[ 18 -82  65 -74  11 -29   4] -> -29

[ 73 -76 -28 -19] -> -19

[[-22 -48  -5  43   0  16  -6]
 [-12 -65  -6  44   1  21   1]] -> -22

[-41 -68 -81  18] -> -41

[[-27  46 -14 -36  35  -1]
 [ 51  67  15 -56 -70 -17]] -> -36

[[ -4 -65 -23 -48 -34 -22  17]
 [ -6  79 -24 -74  -6  26  17]
 [ 14 -66   5  42  11 -48   2]] -> -65

[-73  36  13 -21   2  22] -> 2

[-17 -23  17  81] -> 17

[[ 43  22  52  -1 -11  75]
 [-45 -28 -57  -4   2 -82]] -> -45
---
Input:
-35,6,4,-23
1,-81,-72,25
20,-39,15,40
Output: -81

Input: -21,8,-6,70
Output: -21

Input: -12,-64,31,-6,29,-26,-39
Output: -64

Input: -8,19,-6,2,-83,7
Output: -83

Input: 37,77,-46,64,3,12,13
Output: -46

Input: 8,-12,-45,76,-54,69
Output: -54

Input:
-55,39,-50,-35
-17,52,65,-67
-4,79,-16,-39
Output: -67

Input:
-7,3,-76,19,1,-16,-2
-7,9,21,-78,30,-53,-11
Output: -78

Input: 67,14,-27,-19
Output: -27
---
4	-13	-57	81	10
39	-46	-65	87	-39
27	63	-36	6	5
yields -57

-71	65	35	-24	31	42	-1
15	-26	-22	-19	40	-82	-61
-15	27	-16	43	-47	18	27
yields 31

6	-6	0	3	14
20	-44	72	3	-3
-28	14	-20	3	-3
yields 0

57	42	32	34	-67	-78	-6
1	8	0	-2	0	3	5
-13	-13	8	-14	-39	-16	-51
yields -67

-13	1	10	-34	-18	2
-10	-5	3	16	-71	30
-9	0	0	3	19	-35
yields -34

79	39	-10	48	-66
-44	9	11	-22	42
3	22	-26	43	-75
yields -10
---
[[6884 8535 7073 6996 7869 7574 9357]
 [7655 6484 6950 7830 5587 7287 4878]
 [7048 8333 8155 6785 5496 7640 2115]] --> 6884

[[4 5 2 7]
 [7 3 7 5]
 [3 5 0 7]] --> 4

[[2085 3414 4400 2244 2474 3337]
 [6660 2409 2342 2998 3020 2499]
 [1278 2715 3458 2519 2250 8838]] --> 2085

[[48 74 80 27 65 74]
 [ 2 59 43 77 51 47]
 [31 65 55 48 48 45]] --> 48

[[24 57 60 55 93 36 59]
 [27 46 68 35 87 40 70]
 [84 40 59 31 26 72 62]] --> 24

[[-18   7 -23  -5]
 [  2  14  25 -26]
 [-20  -8  34 -42]] --> -18

[[-347  622   51 -539 -265  -76 -492]
 [  15  401 -306  608 -375  186  507]
 [ 540 -577 -362 -717 -230   -6  264]] --> -347

[[7126 6750 5249 7417]
 [5561 2457 8739 5773]
 [8718 6294 6673 9841]] --> 7126

[[ 49 -23 -40  18  18 -17 -17]
 [-37 -13  33   2   2 -19 -44]
 [-31  16  -4 -48 -48  10  32]] --> 49
---
[[-65.879, -85.316, 74.010, 15.459, 146.602], [-49.846, -206.549, -18.215, 9.216, 13.182], [25.639, 24.965, 103.954, 96.977, -132.449]] gives 15.459
[[10.13, -14.28, -5.28, -18.01, 7.64, -8.41], [10.91, -4.11, -3.84, -11.91, 21.42, 4.89]] gives 7.64
[0.68, 1.61, 1.08, 1.35, -1.38] gives 1.35
[[-0.148, -0.075, 0.120, -0.156, -0.083], [0.033, 0.074, -0.147, 0.015, 0.053]] gives -0.156
[-0.318, 0.002, -0.349, 1.352, -1.341, -1.647, -1.021] gives -1.647
[-184.879, -124.217, -139.769, -179.155, 172.236, -201.441, -142.205] gives -201.441
---
Input:
[[ 56  10 -20   9  -8 -64]
 [ 75 -14  -1  37 -25 -26]]
Output: -26

Input:
[[ -6  57 -60 -48 -17  59  -6]
 [-13 -46  -1  53 -18  -6  50]
 [-65  42 -40  -7  53  52  61]]
Output: -60

Input: [52 37 62 53]
Output: 52

Input: [-50  51   5  26  68  33]
Output: 5

Input: [ 59  15 -87 -75]
Output: -75

Input: [  7 -37  24 -44  40  13 -63]
Output: -44

Input: [ 41 -14 -36 -47 -26  80]
Output: -36

Input: [-81 -33 -21 -38  22]
Output: -38

Input: [ 48 -13 -21 -56  62]
Output: -21

Input: [-62  25  -7 -66 -20]
Output: -62
---
[[-19 -54 -22  -8 -17]
 [  9 -21 -12  49 -55]
 [ 16 -20 -10  74 -72]] >> -12, 74

[-73  24  66  79  45] >> 66, 79

[-69  12 -11 -56 -51   6  59] >> -56, 59

[-77 -51  77 -25  50  64 -25] >> -25, 77

[-14 -27  26 -71 -31  34 -37] >> -71, 34

[-35  10 -40 -23 -74 -14 -29] >> -23, 10
---
array([ 22,  19,   6,  29,  -9,  49, -32]) yields 19

array([[6, 6, 2, 4, 3],
       [7, 3, 5, 7, 5]]) yields 3

array([[3253, 8566, 5943, 5450],
       [2393, 5697, 9149, 1110]]) yields 5697

array([[530, 573, 173, 551, 416],
       [422, 562, 264, 842, 183]]) yields 562

array([[106, 156, 142,  64],
       [205, 139,  25, 166]]) yields 139

array([3054, 8034, 5544, 6259, 2874, 2673, 1703]) yields 8034

array([16, 51, 13, 50,  9, 54, 90]) yields 51

array([-10, -45, -17, -10,  16,  18,  41]) yields -45
